Each row is where one point has got to under a steady rotation. How many ticks took it there?
The counts run from 0 to 348.
[136 134 114 105 131 123  89 110 128 136 137 127 129 132 156 107  73 137
 145 150  84 134 122 150 158 138 123 169 128 137 140  87  76 110 145 142
 125 147 208 142 106 137 180 138  97 110 144  98 138 162 160 147 149 146
 162  94 134  93 141 158 112 153  79 113 139 160 116 161 162 134]  159
[151 121 138  89 131 118  91 104 125 149 136 147 130 117 145 141  98 119
 136 132  98 143 122 156 168 130 125 160 107 127 107 112  73 111 134 148
 124 176 215 183 110 151 175 110 108 125 154 100 126 147 148 146 140 153
 146  86 120 101 109 139 107 119  96 142 123 129 128 182 147 128]  308
[154 151 141 110 114  89  83  99 136 152 141 184 101 155 145 124  96  86
 134 139  72 141 130 149 176 161 127 171 115 110 117 110  98 146 118 135
 136 162 189 191  97 139 126 127 111 142 129 109 142 146 139 137 131 146
 108  91 136  98 115 126 102 147 107 151 135 120 129 141 164 105]  196
[145 138 109 113 118 115  75 113 114 122 129 152 122 135 144 136  99 140
 153 157  86 160 118 161 162 134 110 145 119 114 131 104  98 130 128 129
 122 147 215 171 108 133 168 166 102 149 114 106 130 141 180 131 123 145
 150  81 147  98 141 132 126 123  65 135 126 148  98 142 169 105]  216
[136 147 111  98 118 103  67  97 105 110 154 172  83 163 139 115 107 112
 147 159  98 132 122 141 164 146 118 142 104 118 115  87  85 140 118 130
 127 141 207 161  96 139 117 173 105 156 120 100 127 135 155 139 115 148
 127  99 141  82 126 130 127 154  92 137 129 108 113 124 179 113]  9
[135 119 149  90 111 106  96 100 142 151 123 173 124 129 126 136 102 123
 145 112  93 150 138 147 173 157 124 168  99 120 116 100 101 136 142 139
 142 187 204 197 125 130 172 110 117 132 147  91 143 142 166 126 130 150
 129  98 118 108 103 125 115 111  91 163 120 153 133 171 151 111]  207
[162 147 120 102 120 104  72 103 132 123 139 157 123 120 148 153 104 137
 148 143  99 151 122 181 167 140 122 143 104 116 112 121  95 122 128 137
 130 171 221 181 111 147 170 161 107 139 127 112 122 140 169 131 124 156
 147  91 144  88 130 122 120 112  84 152 130 138 103 154 153 106]  1
[152 169 136 111 112 110  83 106 166 144 136 134 120 123 152 130  82 130
 151 117  98 157 145 155 153 154 135 176 111 111 139 108  88 126 131 135
 131 159 213 173 118 137 170 130 126 122 128 105 155 165 149 131 137 159
 121 110 142  81 130 132 128 154  82 144 131 148 126 150 174 113]  262
[129 112 116  94 124 114  81 101  89 152 140 164 120 165 123 106 109  84
 136 131  86 149 119 129 162 140 118 159 105 118 115  83  99 143 153 139
 125 150 201 164 134 108 144 108 124 149 140  89 139 162 159 138 126 145
 134  85  95 115 106 139 107 141  93 145 120 130 144 148 165 129]  300
[148 122 108 105 144 117  95 110 108 156 140 141 135 121 154 132  84 134
 125 150 100 131 128 154 169 128 125 169 112 135 118  98  78 111 128 142
 123 159 213 171 110 160 173 137 110 117 158  91 128 159 144 162 154 145
 155  99 133  92 133 149 107 128  98 118 140 142  99 189 156 122]  307
[127 108 127  97 114 108 106 109 120 149 117 155 142 132 145 125  94 129
 144 137  86 123 121 148 174 165 127 152 107 139 123  81  83 111 143 149
 146 170 200 170 113 149 179 115  93 127 144  89 133 148 157 135 138 132
 162  87 118 107 121 148  94 125  89 144 129 160 126 186 144 104]  3
[136 139 127 106 121 105  97 115 123 159 148 142 130 152 144 103  77  89
 138 142  69 141 104 136 158 140 131 175 109 141 140  71  83 125 157 147
 125 145 198 143 117 113 153 111 122 122 129 102 151 177 141 134 143 144
 144  94 113  89 119 136  99 177 101 122 129 145 134 149 157 121]  288
[129 139 111  98 135 128  79 104 137 141 133 144 114 157 134  87  87 127
 141 126 100 137 148 125 161 156 119 173 125 110 127 106  94 133 129 135
 121 147 210 174 126 127 158 103 118 117 160  78 140 143 177 151 135 148
 120  93 124 108 141 156 121 152  96 141 136 145 121 146 187 146]  23
[146 161 133 122 107 101  76 104 136 122 121 170 117 149 144 114  81 111
 164 151  69 144 118 142 174 167 120 166 119 115 146 103  97 139 131 131
 133 140 176 163  97 130 153 147 101 140 112 112 147 145 168 135 118 141
 132  82 135  92 137 122 106 159  86 142 118 151 121 127 166  95]  286
[119 124 112  95 120 112  87  93 107 127 131 181 104 144 104 115 108  99
 149 131  89 159 121 134 159 145 124 152 100 106 122  96 100 132 140 142
 120 141 222 160 133  96 139 137 122 172 118  92 141 161 165 121 121 158
 145  88 113  93 114 131 123 143  79 163 106 125 137 115 166 105]  301
[130 147  94 114 141 118  89 123 103 132 151 126 114 142 158 101  81 126
 142 163 102 121 123 141 161 133 122 165 123 140 139  69  70 118 139 135
 114 145 214 131 107 139 153 160 113 126 126  82 133 158 147 152 151 135
 160 112 133  71 138 152 128 170  91 114 148 144 101 138 173 129]  100
[138 131 123 100 129 129  70 101 136 129 155 130 125 123 137 133 107 137
 139 122 109 153 123 159 156 112 119 150 108 116 107 110  76 114 127 152
 108 166 237 169 118 138 174 133 115 130 143 104 130 146 172 138 132 154
 145  90 131  94 119 147 124 115  68 131 125 132 114 164 152 132]  0
[133 135 141  86 109 113  66  96 145 125 129 152 132 125 144 137 112 138
 156 134 105 131 125 151 169 141 129 145 103 128 117 110  74 113 128 148
 138 176 217 186 102 154 170 131 110 132 142 103 129 131 172 126 112 151
 147 100 138 103 103 144 121 121  75 150 127 143 131 157 155 118]  250
[132 153 116  97 110 104  78 105 135 111 144 148  97 132 155 132 107 151
 156 140 115 139 131 163 159 132 118 143  99 125 116  81  86 138 127 134
 134 156 217 166 111 144 149 172 116 150 111 102 140 138 164 138 128 156
 127 119 142  74 111 120 143 140  78 141 133 131  93 150 165  98]  44
[121 151 101  89 125 127  82  90 124 120 125 155 100 145 113  97  94 131
 147 126 107 129 145 132 166 168 123 166 107  97 127  98 101 131 112 137
 128 144 220 162 119 121 139 139 114 152 144  82 145 135 177 138 117 156
 122 107 129  90 151 138 143 156  81 165 128 147 122 106 177 126]  270
[160 143 115 115 141 104  82 110 114 133 128 161 103 148 146 116  85 119
 133 159  90 135 127 154 185 154 124 164 118 108 116 119  86 129 104 129
 135 154 194 181  92 159 134 153 104 139 139 107 118 132 151 159 125 148
 133  87 141  98 150 140 109 137 105 141 146 126 105 152 174 106]  341
[149 123 140  97 115  94  87  90 122 135 123 180 116 121 132 146 100 113
 151 137  91 139 116 155 180 157 130 154 102 111 115 119  97 116 123 144
 143 175 203 189 101 149 160 137  95 144 133 108 127 141 157 126 124 152
 140  88 124  95 106 125 102 114  94 159 122 128 132 160 148  96]  309
[128 150 147 102 107 102  92  95 166 139 124 146 125 126 147 129  87 130
 164 113 100 135 151 145 165 160 129 172 109 120 138  95  88 124 132 138
 142 173 197 179 115 131 175 104 117 114 137  91 157 139 157 126 132 148
 120 118 133  97 116 140 125 138  89 149 138 155 135 159 165 109]  47
[124 122 115  87 142 125  80  89 130 136 139 130 106 145 139  92  81 139
 135 127 100 107 129 130 175 156 131 168 121 134 121  97  69  98 118 151
 132 160 210 161 106 148 169 127 102 122 167  83 134 131 155 151 136 146
 145 110 127  88 135 160 119 147 103 139 149 141 131 146 165 133]  339
[133 120 143 101 121  99  96 103 130 154 124 159 122 147 148 100  69 105
 143 139  81 111 123 125 178 162 134 178 112 134 140  88  76 109 139 152
 140 160 184 161 106 139 153  95  96 123 157  94 141 153 143 136 135 130
 136  94 112  96 121 144  92 154 106 138 139 140 154 168 160 120]  253
[114  99 110 101 131 116 108 102 102 160 123 161 117 151 110  92  79 109
 141 137  93 106 124 113 179 169 132 174 113 116 133  74  97 116 145 146
 140 158 199 153 125 110 158 101 116 140 156  73 152 155 154 142 143 146
 147 100  93 102 125 144 109 153 105 165 128 147 145 140 161 118]  210
[126 131 118 118 118  99 113 117 116 146 141 146 136 137 154 127  79 113
 145 151  81 126 112 142 163 155 130 177 103 142 146  46  82 117 163 141
 134 152 187 136 122 118 169 128 119 121 123  99 152 184 132 134 160 136
 158 111 112  81 112 126 101 166 103 126 135 154 125 164 154 102]  73
[128 139 118 112 114  97  94 106  93 133 124 178 117 146 132 122  96 106
 168 174  67 141 100 137 170 164 125 155 123 131 141  84  99 132 144 137
 140 136 188 151 111 123 149 159 104 154 101 117 139 150 158 123 126 136
 141  79 130  87 125 115  98 163  83 142 119 145 127 126 158  85]  345
[111 114 101  92 126 116  95 108  95 125 142 147 119 135 155 124 108 145
 152 159 108 113 115 142 159 132 113 133 108 153 122  53  76 106 143 140
 139 157 212 146 109 140 160 155 107 139 132  86 129 139 154 145 137 130
 152 117 125  83 106 147 127 134  76 124 133 147 109 170 154 107]  190
[115 103  91  92 130 117  82 102  69 139 141 157 106 153 133  99 107 110
 140 156  97 128 119 131 152 133 116 132 118 141 114  81  91 125 146 143
 126 137 208 141 122 113 141 142 107 148 146  84 120 145 161 152 136 134
 146  89 110 100 115 149 116 144  85 134 119 127 118 145 149 127]  155
[141 120 102 123 143 113  97 106  88 163 141 159 126 138 141 110  77  82
 129 168  79 132 102 146 164 146 134 173 120 131 134  83  94 114 141 141
 123 143 203 136 116 115 152 137 108 137 137 102 130 180 143 156 150 144
 161  76 114  90 150 133  95 157 101 128 134 131 120 149 154 120]  186
[143 142 124 102 119 114  78  97 109 124 163 164  98 137 121 136 113  95
 145 147  97 145 107 152 159 126 136 153  96 134 122  89  85 125 132 149
 119 152 221 148 126 119 150 161 124 157 118 115 132 168 148 129 131 160
 151 100 125  73 107 117 130 148  80 135 117 110 134 128 149 118]  188
